Some points, one per row:
0.1 0.8 0.5 -0.2 -0.6 0.8 2.6 -1.0 -1.2 0.4 -1.0 -1.2 0.1 1.0 -0.1 0.4
-0.8 0.8 0.1 0.0 0.9 -0.1 -0.4 -1.7 4.2 3.0 0.6 0.1 -0.7 0.5 0.4 -0.5
1.8 -1.6 -0.3 0.3 -1.9 1.1 3.2 -0.8 -1.4 -2.5 -1.5 1.3 -0.6 -0.8 0.8 0.3
0.9 -1.1 0.2 0.0 -0.8 -0.2 2.0 -0.3 0.0 -0.2 -1.1 2.4 0.3 -0.3 -0.2 -0.6
0.2 1.6 -0.3 -0.6 -0.1 -0.3 1.2 -1.5 -1.4 -0.9 -0.2 -1.1 -1.0 -0.1 -0.9 -0.3
-0.2 0.6 0.7 -0.6 0.3 0.4 -0.7 0.2 -0.6 -0.4 0.9 -1.6 0.7 1.3 0.1 0.8
0.0 -0.9 0.2 0.6 -0.3 0.4 -0.5 0.8 0.1 -0.3 0.1 1.6 -0.1 -1.2 -0.5 0.8
0.4 0.2 0.3 -1.0 -0.9 0.2 4.3 -3.3 -2.9 -2.0 -2.0 0.7 0.1 1.4 0.0 -0.6
-0.8 2.1 0.1 0.2 1.1 -0.5 -1.6 -1.1 0.4 0.0 0.9 -1.2 -0.8 0.4 -0.3 0.0
-1.0 3.1 -0.1 -0.6 2.1 -0.4 -2.9 0.8 -3.2 -2.1 2.6 -4.9 0.8 1.7 0.8 1.6
0.1 -0.2 -0.4 0.0 0.0 -0.6 0.0 0.4 -1.6 -1.5 0.8 -2.2 1.0 -0.7 0.6 0.5
-1.0 2.8 0.3 0.1 1.3 -1.4 -2.1 -0.9 1.1 1.3 2.4 -1.5 -1.0 -0.5 -1.9 -1.3
0.2 1.5 0.7 -0.7 0.2 -0.1 -1.0 1.0 -3.2 -2.1 -1.0 -0.7 0.7 1.0 0.1 0.9
-0.8 2.5 -0.1 -1.5 0.6 -0.9 0.2 -1.4 -0.7 -1.4 2.1 -2.4 0.2 1.1 -0.4 0.2
-0.3 -1.0 -0.8 0.1 -0.8 -0.7 1.4 -1.2 0.3 0.5 -0.2 1.6 -1.0 -1.7 -1.3 -1.0
0.2 1.0 0.2 -1.0 -0.3 -0.3 -1.0 -0.3 -2.3 -1.6 -0.9 -1.4 -0.4 -0.1 -0.1 -1.2
0.4 -2.0 -0.6 0.2 -0.6 1.0 0.5 1.1 -0.8 -1.5 -1.2 2.4 -0.4 -0.5 0.5 -0.1
-0.4 -0.2 0.1 -0.1 0.2 0.7 1.1 -0.1 1.0 1.4 0.1 -1.6 0.8 1.7 0.5 1.6
-1.8 0.8 -0.1 0.3 0.8 -1.1 0.0 -1.4 0.9 0.7 0.2 -1.0 -0.5 0.9 -0.4 0.1
-0.3 -0.9 -0.8 -0.3 -0.1 0.1 -0.7 0.9 -1.3 -1.3 0.0 0.6 0.7 -1.6 1.3 0.0
0.2 -0.3 0.8 -0.6 0.6 1.2 0.1 0.5 -0.7 0.2 -0.2 -1.3 0.6 2.1 0.8 0.3
-0.2 1.1 -0.2 -0.1 1.5 0.3 -1.2 0.3 2.7 2.5 0.5 -0.3 0.1 0.7 0.0 0.1
-0.6 0.6 0.6 -0.2 0.5 -0.5 -0.1 -0.2 2.1 1.2 -0.1 0.7 -0.9 0.7 -0.3 -1.0
-0.2 1.0 0.4 0.3 0.8 -0.2 -1.8 -0.2 3.6 3.7 1.1 -0.1 -0.2 0.7 -0.3 -0.1
-0.9 1.0 0.5 -0.9 1.0 0.0 -2.2 1.3 0.0 0.4 0.7 -1.1 -0.1 0.6 -0.5 0.1
0.2 -0.5 -0.3 0.5 -0.5 0.6 1.1 -0.2 0.3 0.2 -1.4 1.1 -0.3 0.1 -0.4 -0.3
-0.4 -1.1 -0.1 0.3 -0.1 0.1 -1.1 1.0 -0.7 -1.7 0.4 -0.1 -1.6 -2.0 -0.7 0.4
-0.2 2.4 -0.1 -0.6 1.1 -0.9 -2.7 0.1 0.3 0.6 2.9 -2.4 0.5 1.3 0.2 0.7
-0.3 0.3 -0.3 -0.1 -0.7 -1.1 1.5 -2.2 1.8 0.9 2.3 -1.1 0.0 -0.6 0.2 -0.4
0.7 0.8 0.2 -0.1 0.1 0.0 0.0 -0.5 -3.8 -3.1 0.2 -0.8 -0.4 0.6 0.0 0.3
0.1 -1.4 0.4 -0.8 -2.0 -0.5 5.3 -2.2 0.7 1.0 -1.5 1.8 0.4 0.4 0.4 0.2
0.3 -1.2 -0.6 1.0 -0.7 0.9 1.8 0.2 -1.8 -1.7 -1.2 0.6 0.4 -0.4 0.9 0.4
-1.2 0.7 0.1 -0.8 0.4 -0.6 -1.1 -0.4 -0.6 0.4 2.1 -2.9 0.0 1.0 0.3 -0.5
-0.7 0.5 0.2 0.1 1.1 0.7 -1.3 1.3 0.9 0.8 0.8 -0.5 0.6 0.6 -0.4 -0.1
0.4 0.5 1.0 -0.2 1.3 0.3 -1.6 1.8 -0.6 -0.8 -0.7 -0.3 -0.1 1.3 -0.6 -0.7
-0.5 0.8 0.5 -0.6 0.4 0.0 1.1 -0.7 -1.6 -1.6 0.0 -1.3 -0.3 0.0 0.5 -0.1
0.1 -1.5 -0.3 0.3 0.2 0.3 -0.8 1.9 -3.1 -2.8 -1.1 0.8 0.4 -0.5 1.1 0.1
0.6 -0.1 0.7 -0.8 0.1 0.8 -0.5 0.0 -0.6 -0.7 -0.2 -1.1 0.3 0.6 0.2 0.4
-0.5 3.0 0.2 -0.7 0.6 0.0 -2.6 0.1 0.0 0.8 1.9 -2.6 -0.5 1.2 -0.2 0.1
-0.6 0.5 0.6 0.2 0.1 -0.3 -0.9 -0.5 0.2 0.1 1.9 -1.5 0.3 1.5 -0.7 0.1
-0.4 1.4 -0.1 -0.2 1.8 1.1 -3.4 1.9 -1.8 -0.7 -0.3 -0.5 -0.4 0.2 -1.1 -0.4
0.2 -0.7 1.0 0.2 0.1 0.5 0.6 1.1 0.3 0.6 -1.2 0.5 0.2 1.0 0.6 0.5
-1.0 1.8 0.7 -1.2 0.9 -0.1 -4.4 1.6 -0.1 0.0 1.2 -1.4 -0.1 1.4 0.4 -0.6
-1.3 1.1 -0.4 0.1 1.4 -0.3 -4.0 2.2 -0.3 -0.2 0.3 -0.9 -0.3 1.2 -0.5 -0.5
0.3 -1.0 -0.3 0.2 -1.7 -0.8 3.3 -1.6 -1.7 -1.4 -0.7 0.9 -0.2 -1.4 0.5 -0.9
-0.2 0.4 0.2 -1.3 0.1 -0.5 0.8 -1.5 0.3 -0.2 0.4 -0.5 -0.4 0.8 0.2 -0.5
0.2 0.4 0.0 -0.3 0.0 0.0 1.5 -1.0 -0.3 0.4 0.3 -1.1 0.2 1.6 1.0 0.3
0.0 -1.4 -0.8 0.7 -0.5 0.2 -0.6 0.4 -1.2 -0.8 0.5 -0.3 0.7 -0.8 0.2 0.6
1.1 -2.6 -0.2 0.3 -1.0 1.4 1.4 2.0 -0.8 -1.2 -1.8 1.9 0.6 0.0 0.6 1.1
0.8 0.7 0.4 -0.3 0.4 -0.3 1.4 -1.6 -0.1 0.8 1.4 -2.9 0.8 1.3 0.9 1.2
0.7 0.1 0.5 -0.9 0.3 1.1 -2.0 1.6 -0.8 -1.2 -2.1 0.9 0.4 1.3 0.7 1.3
-0.1 2.3 0.2 0.9 1.1 -1.0 -2.3 0.2 -2.0 -1.8 1.1 -2.7 0.0 0.5 -0.5 0.9
0.6 -0.6 0.2 -0.1 -0.8 -0.8 1.1 -1.0 -1.0 -1.9 0.2 -1.1 -0.4 -1.2 -1.1 -0.8
0.3 1.7 0.8 -0.3 -1.0 -0.5 2.5 -1.4 -4.9 -3.7 -0.7 -1.6 -0.1 1.4 -0.2 -0.3
-0.1 -2.0 0.1 -0.1 -1.4 1.1 2.8 -1.4 2.5 1.8 -1.5 1.9 -0.2 -1.3 -0.2 -0.1
0.6 -1.4 -0.4 0.4 -0.8 0.1 0.9 -0.2 -0.9 -0.6 -0.4 1.3 0.6 -1.8 -0.3 -1.0
0.2 -0.1 -1.1 -0.1 0.1 -1.4 1.6 -2.9 -0.5 -0.3 2.9 -2.7 0.3 -0.9 -0.2 0.6
-0.4 0.2 -1.1 1.2 0.2 -0.6 0.1 -0.4 1.1 1.1 2.6 -1.2 -0.1 -1.3 -0.4 -0.1
0.0 -0.4 -0.3 0.1 -0.5 0.0 -1.5 2.1 -0.8 -1.3 -0.2 0.2 0.5 -1.6 -0.3 -0.6
-0.1 2.1 -0.2 0.7 1.2 -1.3 -1.2 -1.5 -0.9 0.2 3.8 -3.1 0.5 1.8 1.2 0.6
0.3 -2.5 -0.1 0.8 -1.1 0.5 1.5 0.2 0.5 0.7 -1.6 2.6 0.0 -1.0 -0.1 0.1
-0.6 0.4 -0.5 1.3 0.4 0.4 -2.0 0.1 4.3 3.6 0.1 3.0 0.1 -0.3 -0.7 -0.7
0.0 -0.7 -0.6 0.5 -0.4 -0.6 -0.4 2.0 -4.0 -3.5 -0.4 0.0 0.0 -1.5 0.8 0.4
-0.3 1.1 -0.3 -0.5 0.3 -1.2 -1.0 -1.4 1.4 0.9 1.8 -2.7 -0.5 1.2 -0.2 -0.7
-0.7 1.2 0.1 -0.4 0.1 0.1 -1.4 1.1 1.1 1.1 0.1 -1.2 -0.8 0.5 -0.5 -0.5
-1.1 1.8 0.4 -0.1 0.1 0.1 -0.9 0.8 -0.2 0.4 -0.5 0.6 -0.6 0.2 -1.1 -1.0
-0.7 -1.8 0.1 1.1 -0.1 -0.1 1.3 -1.1 0.4 -0.6 0.0 0.4 0.0 -1.0 0.3 0.1
-1.6 2.2 -1.0 0.1 1.9 -1.4 -3.7 0.4 -0.7 -1.0 3.6 -2.6 0.4 -1.4 -0.4 -1.3
1.3 -2.7 -0.3 0.3 -0.8 1.0 1.6 0.5 -0.2 -0.2 -1.7 2.7 1.0 -0.4 0.5 0.7
0.2 -1.8 -0.4 0.1 -0.2 1.0 -0.1 1.1 -0.2 -1.1 -2.3 1.9 -0.2 -0.7 -0.1 -0.4
0.8 -2.5 -0.2 0.2 -0.3 0.8 1.3 0.8 1.4 0.2 0.2 1.3 0.3 -1.3 -0.1 0.5
0.6 -1.6 -0.8 0.8 0.0 0.8 0.8 0.5 0.3 -0.5 -0.3 0.4 0.7 -1.4 0.0 0.1
0.1 0.2 -0.1 0.3 -0.3 -0.1 -2.1 0.9 -1.9 -1.5 0.7 -1.1 0.3 -0.7 0.5 0.0
0.6 1.2 0.6 -0.9 -0.3 0.7 1.2 -0.2 -4.1 -3.9 -0.9 -1.8 0.4 0.7 -0.3 -0.3
Here are 24 more points, each followed by its number:
-0.3 0.4 -0.3 -0.1 -1.1 -1.3 2.3 -1.9 -2.6 -3.2 -0.8 1.8 -1.1 -2.6 -1.2 -1.6 0
-0.1 -0.4 -1.8 0.6 0.3 0.2 -1.4 1.3 -1.4 -1.2 0.9 -0.7 0.1 -1.4 -0.2 -0.7 1
-1.0 1.1 -0.2 -1.0 0.7 -1.5 -1.0 -1.0 1.6 1.7 1.7 -2.1 -0.5 0.7 0.6 -0.2 2
0.0 -0.9 0.1 -0.2 -0.4 0.9 1.9 -0.5 0.3 -0.3 -0.5 0.3 -0.1 1.2 0.5 0.7 3
-0.1 0.5 0.3 0.1 0.0 0.3 0.8 -0.6 -1.1 -0.3 -1.6 0.6 -0.2 0.6 -0.3 -1.1 4
-0.7 0.1 -0.9 0.4 0.4 -0.9 -3.0 0.6 -1.6 -1.0 0.5 0.5 -1.2 -1.8 -0.2 -2.0 5
0.7 -0.9 0.0 0.8 0.8 0.9 -1.9 2.2 -1.1 -1.1 -0.2 0.5 0.7 -0.8 0.4 0.0 6
0.1 0.3 -0.9 0.8 -0.2 -0.4 0.3 -0.9 -0.5 -0.8 1.3 -1.6 0.5 -0.7 0.5 -0.7 7
0.7 -1.8 -0.2 0.9 -0.1 1.2 -0.3 1.5 -0.1 0.4 0.6 -0.4 0.9 -0.3 0.9 0.3 8
-1.4 -0.5 -0.4 0.3 0.7 -0.7 -1.3 1.5 2.7 2.6 0.1 1.5 0.3 -1.1 0.0 -0.3 9
0.1 0.8 0.1 -0.6 -0.8 0.5 2.3 -1.8 -0.3 0.2 -0.2 -0.6 0.0 0.8 -0.5 -0.4 10
-1.0 1.4 -1.1 0.9 0.1 -1.3 -3.2 0.9 3.2 2.0 1.4 1.7 -1.4 -2.0 -1.0 -1.7 11
0.0 0.8 -0.2 -1.1 -0.3 1.0 -0.3 1.5 -1.7 -1.1 -0.5 -1.3 0.1 0.8 -0.3 -0.2 12
-0.3 0.5 -0.4 -0.2 -0.2 -1.0 -0.4 0.9 -1.1 -0.4 1.5 -2.0 0.7 -0.9 0.5 0.5 13
0.9 -1.0 0.0 -0.3 0.1 0.6 -0.7 0.9 -0.3 0.1 0.5 -0.1 -0.1 -1.7 0.5 -0.3 14
0.8 -1.1 -0.4 0.4 -1.1 0.6 0.3 0.1 -2.3 -1.0 -1.8 0.4 -0.1 -0.8 1.1 -0.5 15
0.4 -0.1 1.0 -0.1 -0.6 1.8 -1.2 2.0 -1.0 -0.7 -2.0 2.1 -0.1 1.2 0.0 -0.2 16
-0.2 1.1 1.0 -0.3 -0.5 -0.3 1.7 -0.5 -0.9 0.0 -1.0 -0.8 -0.4 0.9 0.4 -0.1 17
-0.7 0.7 -0.5 0.0 0.3 -1.1 0.3 -1.5 1.5 0.9 1.4 -0.9 -0.2 -1.8 -0.8 -0.4 18
-1.1 2.1 0.0 -0.7 0.6 -1.1 0.6 -2.6 0.1 0.4 3.0 -3.2 -0.5 0.7 0.6 0.2 19
-1.0 -0.3 -0.3 0.7 -1.1 -0.5 1.1 -0.3 -0.7 -0.4 1.6 -1.2 -0.2 -0.7 0.2 -0.4 20
1.1 -1.5 0.3 0.4 -0.7 -0.6 3.1 -0.8 -2.6 -1.8 -0.9 0.2 0.3 -1.0 -0.6 -0.5 21
-0.5 0.7 0.6 0.4 0.8 -0.2 -0.5 -0.7 -0.1 0.4 1.2 -2.8 1.6 2.4 0.9 1.4 22
0.8 -2.2 -0.1 1.1 -0.5 0.5 2.3 0.1 2.1 1.7 -0.8 1.8 0.5 -0.7 -0.2 0.6 23
Which three of these numbered points are nearest to each point below, ignoring the direction in which the first points spread most? Their numbers follow each, nearest first.
0.0 1.2 0.3 -0.3 0.5 -1.0 0.6 -2.1 0.6 0.9 3.1 -3.8 -0.2 1.5 0.8 1.3 > 19 22 10
1.7 -3.0 -0.4 0.2 -1.1 1.1 1.5 1.1 -0.3 -0.9 -1.3 1.8 1.6 0.3 0.9 2.0 > 8 22 3
-0.1 1.4 0.3 -0.6 0.3 0.3 -0.1 -0.3 -0.8 -0.1 -0.4 -0.1 -1.0 0.5 -1.4 -0.8 > 4 17 10
-0.5 1.7 0.0 -0.4 0.2 -0.7 -0.3 -0.4 0.3 -0.4 -0.3 0.1 -2.1 0.0 -1.2 -1.3 > 4 17 10
0.5 0.2 1.0 -0.1 -0.2 -0.2 2.9 -1.2 -1.5 -1.5 0.3 -1.1 -0.1 1.5 0.1 0.6 > 17 10 21
0.8 -1.5 -0.3 0.2 0.1 0.5 -0.1 0.3 0.7 0.3 -0.4 1.5 0.6 -1.7 -0.3 -0.9 > 14 8 23
-0.7 0.2 0.1 0.7 1.8 0.0 -3.8 2.5 0.4 -0.3 1.5 -0.3 0.7 0.2 0.0 0.3 > 6 8 14
0.6 -0.3 0.1 -0.1 -0.1 -0.8 -0.7 1.0 0.9 0.8 1.1 -0.4 0.4 -1.6 0.6 -0.7 > 14 8 13
-0.5 1.3 0.4 0.0 1.0 -0.5 -2.9 1.0 2.6 1.8 -0.9 2.1 -1.8 0.4 -0.8 -1.4 > 11 9 23
-0.1 2.3 -0.4 -0.2 0.4 -1.2 -0.3 -2.2 0.4 1.7 3.4 -4.2 0.4 1.3 0.2 0.3 > 19 10 2
0.5 0.1 0.0 0.1 0.7 -0.7 -0.6 0.1 0.0 0.6 -0.2 -0.3 -0.8 -1.9 0.2 -0.6 > 14 18 15
1.2 -1.2 0.1 0.3 -0.7 1.5 2.2 1.2 -1.2 -1.5 -1.4 0.5 0.2 -0.5 -0.5 1.3 > 12 13 3
-0.9 0.8 -0.7 0.5 -0.3 -0.2 -1.0 -1.1 -0.5 -0.8 0.0 1.3 -0.9 -2.7 -0.7 -2.3 > 5 0 18
0.4 -2.0 0.4 0.6 0.8 0.6 -1.8 2.0 1.8 1.7 -0.9 3.2 -0.2 -1.0 -0.3 0.5 > 9 23 11
0.6 -0.7 -0.8 0.1 -1.1 0.6 0.8 0.2 -1.0 -0.1 0.6 -1.2 0.6 0.2 0.1 1.1 > 13 3 7
0.7 0.0 -1.3 0.1 0.2 -0.9 0.5 -0.9 -0.3 -0.6 1.7 -1.0 -0.7 -2.2 0.5 0.0 > 7 20 13
0.6 -0.8 0.3 0.2 -0.5 1.1 1.2 0.5 -0.4 2.0 -1.0 -0.5 1.7 1.8 0.9 2.4 > 22 3 8
-0.7 -0.2 -0.5 1.0 0.3 -0.5 0.2 -0.7 0.8 0.2 -0.1 0.0 -0.7 -1.5 -0.6 0.3 > 18 2 7
-0.2 0.8 -0.1 0.4 0.2 0.4 -1.0 0.5 2.6 2.7 0.1 0.2 0.0 1.3 -0.5 0.4 > 23 9 2
-0.6 1.6 0.5 0.0 0.8 0.2 -1.7 0.7 1.4 1.3 -0.6 -0.5 -1.1 1.1 -0.7 -1.6 > 4 3 16
-0.1 0.6 -0.5 0.0 0.5 -0.5 -0.2 -1.1 -1.4 -0.8 3.1 -1.9 0.4 -0.1 0.3 0.7 > 7 20 13
-0.2 0.8 0.5 -0.8 0.1 0.0 -1.1 1.1 -1.0 -0.6 -0.3 -0.6 0.6 1.4 -0.1 0.3 > 12 4 15
0.5 -2.3 -0.3 0.9 -1.3 -0.2 0.4 1.5 -0.9 -0.5 -0.4 0.7 0.8 0.6 1.2 -0.3 > 8 13 15
-0.3 0.7 0.1 -0.5 0.0 -0.6 1.1 -1.1 2.1 2.3 1.1 -0.2 -0.8 0.6 -0.5 0.4 > 2 23 18
-0.5 0.1 -0.4 0.5 -0.6 -0.6 0.4 -0.5 -0.4 -0.5 2.4 -1.8 -0.5 -1.8 -0.3 0.6 > 20 7 13
0.1 -0.9 0.4 0.4 -1.0 -0.2 0.8 -0.7 -0.8 -1.3 1.0 -0.5 0.2 -0.8 0.0 0.6 > 20 7 13
-1.3 1.4 0.3 -1.0 -0.2 -1.1 3.1 -4.6 2.6 2.7 2.3 -1.4 0.0 1.8 -0.4 0.1 > 19 10 2
-0.2 -0.8 1.0 -0.4 0.5 1.1 0.5 0.1 2.5 2.4 -0.4 1.6 0.0 1.7 0.0 0.5 > 23 3 2
0.6 -0.1 -0.8 -0.7 -0.5 -1.5 4.4 -3.0 -1.5 -1.5 0.2 -0.5 0.0 -1.0 -0.6 -0.7 > 19 21 10
-0.2 -1.0 -0.1 -0.2 -0.4 -0.4 -0.5 0.7 -0.3 -0.6 0.6 -1.1 0.7 -0.5 1.0 0.0 > 13 14 8
-0.1 -0.1 -0.8 0.9 0.0 0.2 -2.6 2.7 -0.4 -0.7 0.0 0.1 1.0 -0.2 0.2 0.4 > 6 1 8
1.2 0.9 0.2 -0.8 -0.4 -1.4 1.6 -1.8 -5.3 -3.5 1.0 -3.3 -0.6 1.2 0.3 0.2 > 21 0 17
0.0 0.4 0.2 -0.3 -1.1 0.7 3.0 -2.7 -0.1 -1.4 -1.4 0.5 0.0 0.8 -1.2 0.0 > 10 17 4
-0.3 -0.5 -0.3 -0.3 -1.4 0.3 1.9 -0.1 -0.5 -0.6 -0.5 -0.9 0.1 -1.0 -0.6 -0.1 > 20 13 7
-0.4 -0.6 -0.2 0.8 0.8 0.0 -0.5 1.4 4.3 3.3 0.1 2.1 0.0 -0.6 0.1 0.0 > 9 23 11
0.7 -1.5 -0.5 0.6 -0.3 0.4 1.1 -0.8 1.8 2.2 -0.6 1.8 0.1 -0.5 0.9 0.5 > 23 2 9
-0.2 3.1 0.0 -0.5 0.3 -2.4 -1.2 -1.5 0.3 1.1 3.4 -3.4 -1.2 0.7 0.1 -0.6 > 19 2 10
0.7 -0.5 0.0 0.6 -0.4 0.0 -0.1 1.0 1.0 -1.0 -0.6 0.0 0.5 -1.5 0.3 -0.3 > 14 8 13
0.6 2.4 0.0 -0.8 -0.4 -1.2 0.8 -2.2 -3.9 -3.3 -1.1 -0.3 -1.9 0.6 -0.6 -0.9 > 0 21 4
-1.2 2.3 -0.3 -0.4 1.5 -1.4 -4.3 1.1 1.9 2.3 0.7 1.0 -1.0 0.2 -0.9 -1.3 > 11 9 23
-0.7 -0.2 0.5 0.0 0.5 0.7 0.0 0.1 0.3 1.0 0.5 0.2 0.6 1.1 0.3 0.5 > 3 23 22
-1.0 1.9 0.0 -0.3 1.4 -0.6 -3.0 0.1 5.1 4.2 0.8 1.0 -0.2 -0.2 -0.5 0.0 > 9 11 23
0.3 1.1 0.3 -0.2 0.1 0.9 -3.1 2.6 0.6 0.5 -1.8 1.7 -0.3 1.3 1.1 0.4 > 16 6 15
0.0 1.0 0.4 -0.3 0.5 1.2 -0.7 0.2 -2.1 -1.7 0.2 -2.2 0.1 0.5 0.0 0.7 > 12 15 21
-1.4 1.9 -0.7 -0.2 0.7 -0.9 -2.4 -0.9 -1.0 -0.8 1.2 0.1 -1.2 -3.0 -0.7 -2.1 > 5 0 1
0.4 1.0 0.8 -1.1 -0.1 -1.2 0.6 -0.6 -2.4 -2.7 1.0 -1.6 -0.4 0.7 -0.4 -0.7 > 21 17 12
-0.8 0.1 0.2 0.3 0.4 0.1 -1.9 1.1 1.9 2.6 -0.4 2.8 0.3 -1.6 -1.0 -0.6 > 9 11 23
0.0 -1.3 -0.9 0.9 1.1 0.8 -2.6 1.4 -1.0 -1.3 -0.6 1.3 0.5 -0.2 0.1 -0.2 > 6 1 5
-0.1 0.0 0.3 -0.4 0.5 1.3 -2.1 2.4 0.6 0.0 -1.0 1.1 0.2 1.7 -0.1 0.6 > 16 6 8
-0.3 0.2 -0.5 -0.8 0.2 -1.2 0.7 -0.8 1.4 1.1 -1.1 2.0 -0.8 -2.6 0.2 -1.1 > 18 2 9
0.1 -1.5 -0.1 0.4 -1.1 0.1 0.9 -0.6 1.2 0.6 0.0 0.1 0.4 -1.2 0.9 -0.7 > 2 18 7
0.2 0.9 -0.1 0.5 0.5 -1.4 -1.3 -0.3 -0.6 -0.2 3.2 -1.8 0.6 -0.6 -0.1 -0.2 > 7 13 20
-0.5 -0.4 0.2 -0.2 0.7 0.9 -0.2 0.5 0.3 0.2 -1.0 -0.6 0.1 1.0 -0.2 0.9 > 3 4 12
0.5 0.3 0.3 -1.0 0.0 0.0 1.2 -0.1 -0.7 0.4 -1.4 0.0 0.4 1.2 0.3 -0.5 > 17 4 3
-0.3 -1.2 0.0 0.5 -0.6 0.1 -0.2 1.4 1.9 1.3 -0.8 2.6 -0.3 -2.1 0.2 -1.2 > 9 11 23
0.2 -1.0 0.1 -0.6 -0.7 0.4 0.9 0.1 -1.3 -1.0 -0.8 -0.3 0.5 -1.0 0.0 0.2 > 13 15 12
-0.4 0.2 0.4 0.1 0.7 -0.6 -1.1 0.6 1.2 -0.4 0.8 1.3 0.1 -1.4 -0.2 -1.3 > 14 18 9
0.9 -2.7 0.3 0.6 -1.6 1.6 0.9 1.0 0.1 0.7 -2.3 2.6 1.1 -0.1 0.7 0.5 > 8 16 14
0.2 -0.3 -0.8 0.7 0.8 0.1 -4.0 3.4 -2.0 -2.0 0.7 0.6 0.0 -0.3 0.4 0.5 > 6 1 5
-0.8 2.3 -0.2 0.6 1.1 0.1 -2.4 0.6 -1.0 -0.9 1.3 -1.9 0.1 0.4 0.0 -0.3 > 15 4 12
-0.4 -0.6 -0.3 0.1 -0.5 -0.5 0.9 -0.1 -0.4 -0.7 1.3 -0.6 1.4 0.1 1.1 0.4 > 13 7 20
-0.1 1.0 -0.2 -0.6 -0.3 -1.0 -0.7 0.3 -0.9 -0.9 0.4 -0.1 -0.1 -0.6 0.1 -0.6 > 13 15 4
0.3 -1.0 -1.2 0.1 0.1 -0.3 -1.5 0.4 -0.7 -2.5 0.9 -1.4 0.5 -0.2 0.2 1.2 > 1 13 7
-2.2 4.2 0.3 -0.2 1.9 -2.2 -5.1 -0.8 1.0 2.7 4.4 -2.3 -1.4 -0.6 -0.5 -1.4 > 18 11 2
1.1 -0.5 1.0 0.3 0.1 0.1 1.8 -0.4 -0.2 0.5 -1.2 -0.5 0.4 0.9 1.0 0.2 > 17 3 22
0.2 0.7 -0.2 -0.6 0.8 0.5 -1.0 -0.8 1.9 2.4 0.4 0.1 -0.1 0.9 -1.5 0.2 > 23 2 3
-0.7 -0.5 -0.6 0.0 0.9 -0.2 -2.1 0.7 1.4 1.1 1.2 1.5 -0.1 -0.9 -0.2 -1.2 > 9 14 11
-0.2 0.2 0.7 -0.5 -0.1 0.0 3.0 -2.5 0.4 1.1 0.4 0.1 0.3 1.2 -0.4 0.4 > 10 19 3
-0.6 1.3 -0.1 -0.6 -0.3 -0.8 1.0 -2.2 0.2 1.3 1.4 -1.5 -0.6 0.6 0.5 -0.2 > 19 10 2
-1.1 2.8 -0.3 -0.7 0.8 -1.3 0.3 -2.0 1.3 1.3 2.7 -2.4 -0.4 1.1 -0.5 0.5 > 19 10 2
1.0 -0.6 -0.5 0.6 -0.2 -0.2 0.2 1.0 -0.3 0.0 -1.2 1.5 -0.6 -1.8 -0.6 -0.3 > 14 1 6
0.5 1.9 0.3 -0.8 -0.1 -0.2 -0.8 -0.2 -0.9 -1.0 -0.5 0.7 -1.0 -0.4 -0.9 -0.7 > 4 15 12
-0.4 2.1 0.4 0.0 1.6 0.2 -3.3 0.2 -1.1 -1.5 2.0 -2.0 0.3 1.0 0.8 -0.1 > 15 6 12
-0.2 -1.3 -0.4 0.8 -0.5 -0.1 -0.2 1.0 2.0 1.6 0.4 1.0 0.6 -0.4 0.6 1.1 > 23 9 8
0.7 -0.4 0.4 -0.3 0.9 1.2 -2.5 2.0 -1.6 -0.5 -1.2 1.0 0.5 2.0 -0.5 1.3 > 16 6 12
0.1 0.1 0.2 0.1 0.8 1.5 -2.2 2.0 0.6 1.3 -1.1 0.7 -0.1 2.0 0.9 0.5 > 16 8 6
-1.6 2.6 -1.1 0.1 1.0 -1.6 -2.9 -0.6 -0.3 -1.4 1.8 0.6 -0.8 -2.2 -0.8 -1.3 > 5 0 1
0.0 1.7 0.1 -0.2 0.0 -1.4 1.9 -1.6 1.0 1.0 1.4 -2.3 -0.2 0.6 0.0 -0.1 > 19 10 2
-1.4 2.5 0.6 0.0 -0.4 -0.7 -0.1 -1.3 1.9 0.7 -1.2 1.1 -1.7 0.4 -2.0 -2.2 > 4 18 10
-1.6 3.1 0.8 -0.9 2.2 -1.2 -4.9 0.9 -0.4 -0.8 1.7 -0.9 -2.1 0.0 -0.7 0.1 > 5 16 4
-0.2 1.0 -0.9 -0.2 0.8 0.0 -2.7 1.4 1.3 0.6 1.5 -1.2 0.3 1.2 0.6 0.9 > 8 3 14
0.3 -0.8 -0.4 0.2 -0.2 0.2 -2.1 2.4 -0.9 -0.9 -1.1 2.1 0.3 -1.1 -0.3 0.0 > 6 16 1
-0.4 0.0 -0.2 0.4 -0.2 -1.2 2.8 -3.5 0.7 0.2 1.0 -0.2 -0.2 -1.2 -0.2 -0.6 > 19 18 2
0.8 -2.2 0.3 0.3 -1.1 1.3 1.0 1.9 0.1 0.9 -3.6 4.1 0.3 -0.7 0.5 0.7 > 16 6 9
-1.7 2.8 -0.2 -0.2 1.4 -0.9 0.0 -2.3 2.2 1.8 3.1 -3.4 -0.7 0.6 -0.4 -0.2 > 19 18 2
0.2 0.6 -0.4 0.0 0.8 -0.9 0.6 -0.9 -0.2 0.3 2.6 -3.0 -0.2 0.9 -0.1 1.5 > 19 3 20
0.8 0.0 0.3 0.5 -0.1 -0.2 0.7 0.1 -0.3 0.3 -1.1 -0.4 1.4 1.4 0.9 1.6 > 22 3 17
0.0 1.5 0.6 0.6 0.4 0.1 -1.7 1.0 -2.7 -2.0 0.5 -1.3 0.3 0.6 -0.1 0.6 > 15 12 21
0.1 0.7 0.0 -0.1 0.5 -0.7 -0.9 -0.9 -1.1 -1.9 0.2 -0.5 -0.5 -2.0 -0.4 -0.4 > 7 21 15
